One turning vector, and how many ticks it has turned
The counts run from 0 to 305.
[ -2, -14, -15,  17,  29,  10,  27,  -1,  -8, -12, -19,  -7,   7,   8,   6,
  16, -35,  18,  -9,   2, -15,   6,   6,  13, -21,   9,   0, -12,  11,  -3,
  -8,  26,  22, -20, -26,  13,   4, -12, -42,  -2,  17,  17, -24,  -4,  21,
  10, -15,   2, -10,  -6,   7, -11,  40,   2]  100
[-38,  19,  -7, -23,  -7, -21,  34, -11,  23,   9, -24, -17,  15,  -9,  13,
  18,  29,  -3, -18, -15,  21, -19, -19, -24,  -2,  16,   5, -18,  10,  -9,
 -10,   8, -22, -17,  -1,  -7,  44,   6, -10, -24,   9,  16,  -1, -27,  -1,
 -14,  -8, -12,  -1, -16, -20,  -5,  -8, -11]  48
[-13,  -9,  13, -28,   4,  19, -13,   2,  -8,   0,   5,  14,  16,  -5,   5,
   0,   9,  -3,   4, -26,  -4,  26, -10,  35, -13,  -7,   5, -22,  -6,  12,
  -7,  -5,  15, -16, -25, -15,   4,  15, -33,  -6,  17,  10, -13,  22,  -3,
 -19,  24,  18, -31,  21,  14,  -4, -27,  40]  147
[ 25, -25,  -6,  -9,   8, -14,   8,   3,   6,  14,  -9,  -8, -10, -16, -16,
  12,  -1, -26,  -2,   5,   9,   5,  -3, -11, -26,  16,  -2,   6,  -5, -33,
 -28, -20,  -6, -28, -18, -38,  18, -12, -28, -13,  22,  -1,  -2,   0, -16,
  11,  -3,   6,  11,   9,  -4,  18,  17, -43]  246
[ -6,   5,  -9,  41,   2,  -1, -17,   7, -21,  41,  -6,  17, -11,  18, -19,
  16, -24,   3,  36,  -9,  -4,  30,  27,  -8, -14, -15, -19,  14,  17,  10,
 -21,  23,  20,   6,   1,   5,   6,   0, -30,  26,  20, -13,   5,  -8,  -1,
 -22,   7,   7,  -3,  19,  -6,   7,   6,  -1]  22
[ 10,   2,   6,  17,  -3,  27, -36, -28, -23, -11,  11,  24,   9,  18,  -5,
   1, -14,   0,   6, -19, -18,   9,  -6,  -1, -11,  -1,  15,   3, -21, -23,
 -19,   7,  30,  31, -22, -22,   7, -10,   4,  49,  -1, -29,  -4,   7, -23,
 -12,  16,  16,  -4,  14,  25,   1, -10,   0]  27
[-23,   4,   0, -15,   0,   9,  -1,  13,   9,  -6,  -7, -16,  16,  17,  29,
 -18,  43,  10,  -7, -10,  24,  -3, -17,  -4,   8,  -5,  10, -21,   0,  -9,
   0, -21, -19, -13, -16,   4,  51,   4,  10,  -2,  -4,  25,  13, -21, -16,
 -23,  -2, -21, -10, -28, -17,   9, -22,  -4]  232
[  7,  13,  -4,  35,  16,  25, -19,  10, -17, -25,  11,  -1, -23,  46,  15,
   8, -30,  40,   9, -15,  -1,   1,  -7,   0,  -6,   2,  -9, -20,  -4,  25,
  -1,  22,   4,  -1,  -7,   2, -18, -28,  22,  31,  -8,  -4,   0,   4,  17,
  -9,  11, -19,   9,  -8,  15,  -6,  26,  36]  257
[  8,   3,  -1,   9,   4,  21,  -7, -18,  -8, -32, -12,   5, -30,  30, -14,
   0,  -6,   1,  -1, -12,  10,  11, -26,  -2, -11,  31,  -4, -20,  13, -30,
 -17,  -7,  -4,  -7, -43, -21,  14,  -5,  12,  32,  15,  16,  -2, -38,  19,
 -11,   6,   6,  12, -10,   5, -13,   7,  26]  293
[ 11, -36,  -5,   2, -11, -10,   8,   6,   5,  19,   6,  11,  15, -24, -11,
  14,  -2, -26,   2,  -5, -18,  10,  15,   8, -15,   1, -26,  31,   1, -29,
 -16,  -1,  17, -19, -18, -17,  -5,   8, -45,  -5,  18,   3,  13,   6, -21,
   0, -33,   6,   7,  12,  12,  22,   0, -52]  245
[ 28,  16,   6,  27, -21,   1, -15,  -2, -14,  28,  14,  21,  10,  -2,  -9,
  -8, -42, -18,  13,   0,  -3,   5,  42,  -6, -10,  -9, -31,  15,  -6, -12,
   9,  30,  18,  17,  20,   4,   1,  -1, -17,  25,   5, -29,  -5,   7, -11,
  19,  -1, -10,   7,  13,   9,  12, -11,  -2]  212
[ 23, -24,  -2,  21, -13,  21,  12,  35, -14, -11,   9,  14,  12,  -5,  19,
   8, -14,  22,  -4,  -9, -12,   1,  11,  17,  -7, -16, -39,  -6,  -9,  21,
  19,   1,  24,  -9, -41,  20, -34,  -5, -22,  -9,  -6,   7,   0,   2,   9,
  16,  -1,  -6,  -9,   6,  21,  12,  15,  25]  69
[ -9, -10, -12,  29,  23, -14,  -5,  10, -16,  11,   3, -10,  20,   9,  15,
  -2, -29,  16, -11,  11, -33,   4,  37, -12,  -8, -28,  -6,  17,  -7,   4,
  20,  28,  17, -15,  28,   7,   4,  -2, -36,   4, -10,  10,  -1,  33, -11,
 -13, -16, -15,  -8,  12,   7,  17,  36, -24]  281
[ 10,  13, -19, -10,  19,  24, -16,  -1, -10, -20,  -3, -19,   0,  25, -10,
  -7, -19, -19,  11,  -3,  10,  33, -20,  -1,  -8,  17,  -4, -21,   7, -33,
   7,  -3,   1,   1,   1, -27,  38,  14,   3,   8,  14,  18, -11, -21,   5,
 -30,  10, -11, -19,  -6,  -7, -28,   5,  33]  141
[-10,   2, -23,   2,  14, -24,   0, -10,  11,  17,  -5, -13,  14,  -2,   7,
  16, -38, -16,  12,  12, -17,  11,  24,  -6, -12, -10,  -6,  25,  14,  13,
   3,  27,  16,   5,  58,  12,   0,   8, -19, -14,  -1,  -2, -13,  29,   4,
  19, -11,  14, -22,  30, -18,  -6,  14, -10]  91
[ -5,  -3,  23, -11, -30,   6,  -9,  19,   7,  20,  28,  -3,   4, -16,  21,
  32,  14,  16,  17,  -9,  -8,  -1,   7,  16,  10, -13, -20,  14, -13,  37,
  -2,  -1,   5,  -2, -11,   6, -25,   2,  -9, -24,  -1,  -7,  23,  17, -10,
   3,  -2,   0, -19,  19,   3,  30, -44,  -4]  305
[ 27,  36,   9,  -7, -16,   8, -13, -15,  -3,   9,  33,  15,   0,   8, -18,
 -19, -34,  11,  11,  17,  16,   0,  30,   3,  14, -20,   3,   8,  -7,  18,
  -3,   5, -17,  -9,  -7,  -6,  27,  14,   7,  24,  -7, -21, -12,  23,  22,
   4,  -6, -48,   1,  29,  -2,   7, -31,  -3]  181
[-36,  -9, -13, -16,  10,  -6,  10,  -8,  12,  22,  -1, -18,   3,  -8,  -4,
  47,   1,  -8,   6,   1, -33,  11,  -5,   3,   8,   6,   5,  21,  16,  16,
 -22,  -8,  27,   3,  25, -15,  -2,  18, -16, -35,  16,  14,  -6,  30,   9,
 -15, -31,  12, -21,   5, -15,   6,  16, -23]  275
[-31, -16,  -8,   1, -11, -42,  33,  19,  13,  18, -11,  14,   7, -10,  16,
  -3,  36, -12,  -3,  -9, -13, -16,  -4,  -1,  -1,   1, -35,  -2,  20,  16,
  10,  -6, -30, -32,   1,  14, -10,  10, -26, -27,  -5,   9,  24,   0,  -7,
  13,  -3,   0,  20,  10, -12,  21, -22,   3]  199
[  1, -16, -17,   6, -11,  17,  15,  -5,  -9, -25,  -3,  16,  -4,   2,   0,
 -10,  10,  -7,  -2, -15,  10,   2, -16,   3,  -3,  11, -16, -28,   3, -20,
 -27, -15, -19, -15, -62,  -9,  16,   9, -11,  19,  18,  20,   4, -28,   9,
   7, -20,  -3,  23,  -4,   8, -22,  -5,   9]  292
[  1, -13,  -5, -23,  -3,  16,  13,  21,  23, -21,  18, -15,  -8,   3,  27,
  26,   9,  11,  17,   3,  -7,  -9, -17,   7,  10,  16, -12, -20,   5,  28,
  -9, -31,   8,  -6,  -8,   8,  -8,   1,  10, -47,  -5,  28,  -1, -11,  17,
  27, -21,   5, -14,   8, -19,   5,   2,  18]  39
[-31,  -5,  -4,  35,  -1, -28, -21,  -2, -14,  10, -14,   3,  -2,  30,   4,
 -21,  18,   6,   0, -22,  10,  -5,  -6, -19,  -3, -30, -19,   2,   4,   2,
   2,  25, -22,   2,   4, -17,  14, -16, -13,  32,  -3,  -5,  34,   2, -24,
 -37,   6,  -3,  17,  -1,   9,  27, -11,  10]  203
[ 12, -11, -21,  32,   6, -16,   7, -18, -15, -16,  12,   3,  20,  16,   1,
 -41, -36,  17, -10,   8, -24, -20,  41, -18,  -9, -28,   0,   5,   0,   2,
   7,  19,  -8,  -6,  12,  -8,   7,   6,  -7,  30, -19,  -5,   3,  45,  -1,
  12, -14,  -9,  15,  14,  17,   6,  23,  11]  97
[ -5,   0,  -8,  30,   6,   1,  18,   1,  -9,   0, -14,  33,   7,  -9,  -9,
 -11, -19,   7,  10, -16, -13,   6,  21,   3,  -8,  10, -24, -16,  30,   1,
   7,  27,   5, -11, -18,  35, -24,   4, -35,  21,   9,   7,   0,  -9,  23,
  12, -12,   9,   6,  10,  -2, -12,  17,  36]  290
[ 17,  -5, -18,  -9,   4,  -5, -24, -19,  -5,   7,  -4,  -2,   1,  16, -11,
 -18, -11, -31,  11,  13,  10,  25,  -4,  -9,  -9,  -6,  14,  11,   6, -34,
 -26, -22,  -9,  -4,  -9, -23,  56,   2,  -9,  31,  19,  21,  10,  -4, -16,
   7, -19,   2,  -6,  11, -14,  -6,  -7, -26]  57
[ 10,   4,  -4,   9,  11,  24, -20,  -8,   4, -25,  30, -10,   1,  28,   3,
  22, -36,  27,  18,   0, -27,   9,   4,  16,   9,   0,  -3,   2,  -2,  25,
 -16,   4,  25,  13,  10,  -3, -25,   1,  17,  -4,  -8,  -5,  -9,  14,  32,
  17,  -9,   3, -17,  16,   1,  -9,  20,  19]  220
[-17,   5,  -2,  -7, -14,  -5, -11,  -7,   1,  15,  28,  -9,  20,   1,   1,
   2,  13,  -9,  -3,  -2, -25,  -1,  12, -12,  34, -18,  -4,  34,  -2,   4,
  -2,  -3,  -8,  18,  31,  -6,   6,  25,  15,   5, -14,   1,  17,  30,  -8,
 -10, -23, -14, -16,  -7, -18,  17, -42,  -7]  273
[ 20, -15,  -3,  26,   7,  17,   2,  34, -19,  -9,  14,  -1,   0,  10,  -3,
  21, -40,  -1, -13,  -8,  -7,  -2,  15,   8,  -5,   6, -23, -11,  -4,  12,
  10,   6,  24,  -5,  -6,  12, -39,  -4,  -6,  -2,  -7,   8, -24,   7,  17,
  19,  -2,   2, -12,  -3,   5,   4,  31,  32]  68
[-21,  16, -23,  31, -20, -23,  20,  13,   4,  33,  -8,   0, -26,   5, -29,
  19, -18, -22,  -3,   3,  16,  -7,  10, -29,   0,   0, -26,  14,  15,  13,
 -31,  28, -15,  12,   1,   5,  12,   1,  -2,   9,   9,   3,   6,  -5,  13,
 -11, -26, -14,  11,  -5, -20,   9,   1,  12]  205
[  8,   9, -13,   4,   4,  -6, -10, -12, -21,  26,   4, -19, -10,  13, -29,
  17,   3, -43, -32,   3,  -2,   3,  39, -31,  10,   0,  -4,  36,   5, -14,
 -30,   1,  -8,   2,  28, -10,  17,  15,  11,  29,  -1,   2,  -4,  19,  -1,
 -10, -36,  -9,   8, -11, -25,   7,  15, -11]  242
[ 24, -19, -23,  21,  22,  -7,  13,   9,  -4,  -5,  -8,   4, -18,   0,   0,
  21, -39,  -7,  33,   9,  -7,  10,   5,  10, -23,  29, -23, -11,  15,  25,
 -17,   9,   9, -22, -12,   6, -17, -13, -16, -15,  15,   8,  -4,  -2,  22,
  34,  -4,   9, -10,  40,  -1,  -8,  37,  14]  252
[ 24,  26,   2, -20,  24,  16, -11, -21,   7, -39,  25,   1,  -4,  11,  -5,
  13,   4,   5, -28, -10,   3,  -8,  -5, -13,   5,  30,  38, -20,  -1,  -4,
 -11, -14,  -2, -25,   9,  -8,  17,  -7,  37,  11,  -5,  -2, -38,  25,   4,
   5,   5,   2,   3,   4,   0, -15,   7,  -2]  187
[-14,  13, -15,  21, -19, -30,  -6,   1,  -9,  21,   0,   5, -14,  20, -10,
  -4,  15,  -2,  -8,  -5,  18, -17,  11, -20,   6, -21, -21,  24,  15,   8,
 -24,  24, -31, -10,   8,  -8,  19,   0, -11,  25,  -4,  -8,  41, -10, -10,
 -32, -11, -21,  19, -10,  -9,  17,   5,   0]  204
[-24,  24,  10,  14,  -9,   1, -18,  -6,  -9,  15,  -2, -11,  30,  18,   9,
 -27,  21,   7,  -1,   5,  -2,  10,  26, -24,  18, -37,  -5,   9,  -2, -26,
  19,   8,  -7,   4,  19,   2,  28,  11, -11,  22,  -8,   5,  16,  -2, -32,
 -38,  -4, -29,   3, -24,   3,   9,  -7, -21]  51
[ -4,  -6,  -5,  17,  12,  -1, -22,  26, -16, -13,   0, -36, -11,  19,  17,
  -5,  34,  -6,  -1,  14,  -1,  16,   4, -13,  20,  11,  -8,  10,  17,  16,
   9, -22, -21, -19,  20,   4,  12,  -3,  33,   0, -15,  31,  13,  -3,  -6,
 -16, -20, -10,  -8, -17, -33,   7,  24,  16]  196
[ -1,  13,  15,  -1,  -4,  29,  -5,   0,   8, -17, -13,   6,  18,  13,  26,
  22,   3,  28,   3, -31,   8,  16, -33,  13,  -4,  16,  -6, -54, -14, -20,
  22,  -1,  28,   7,  -9,   8,   5,   2,   8,   2,   3,  -5,  -1, -28, -14,
 -15,  27,   3,  -9, -27,  17, -16,  -8,  19]  262
[ 40, -22, -16,  29, -14,   7, -18,   5, -36,  -1,  25,   2,  -3,  14,  -2,
 -21, -21,  -5,   6,  15,  -6,  -2,  20,  -7,   3, -33, -33,  17, -13,   6,
  -8, -18,   7, -13, -20, -14,  -2,  -7,  -1,  24,  -6,   8,   9,  19, -17,
  23, -21, -16,   7,  19,  10,  17,  17,  -7]  250
[  4,   1,  12, -14,  32,  11, -32,   1,   8, -27,   2,  -8,  28,  11,  24,
  16,  26,  10,  -6,  -7, -16,   6, -23,  15,  -2,  34,  37, -22,  -4,  -5,
   8, -34,  21, -26,  20,   8,  22,  -9,  22,  -8,  -6,  11, -19,  12, -15,
   9,   3,  25, -22,   5, -15,  -7,  12, -14]  3
[ -5, -15,  10,  16,   3, -21,  10,  19,   6,   8, -15,  13,  19, -18,  31,
  18,  27,   3,  14, -23, -28,  -4,   9,   8, -13,  24, -13,  -5,  10,   1,
  12,  -6,  14, -21,   5,  35, -15, -24, -12, -22,   2,  -4,  10,  -4, -25,
  13, -12,  26,   8,   3,  -5,  28,  19, -32]  161
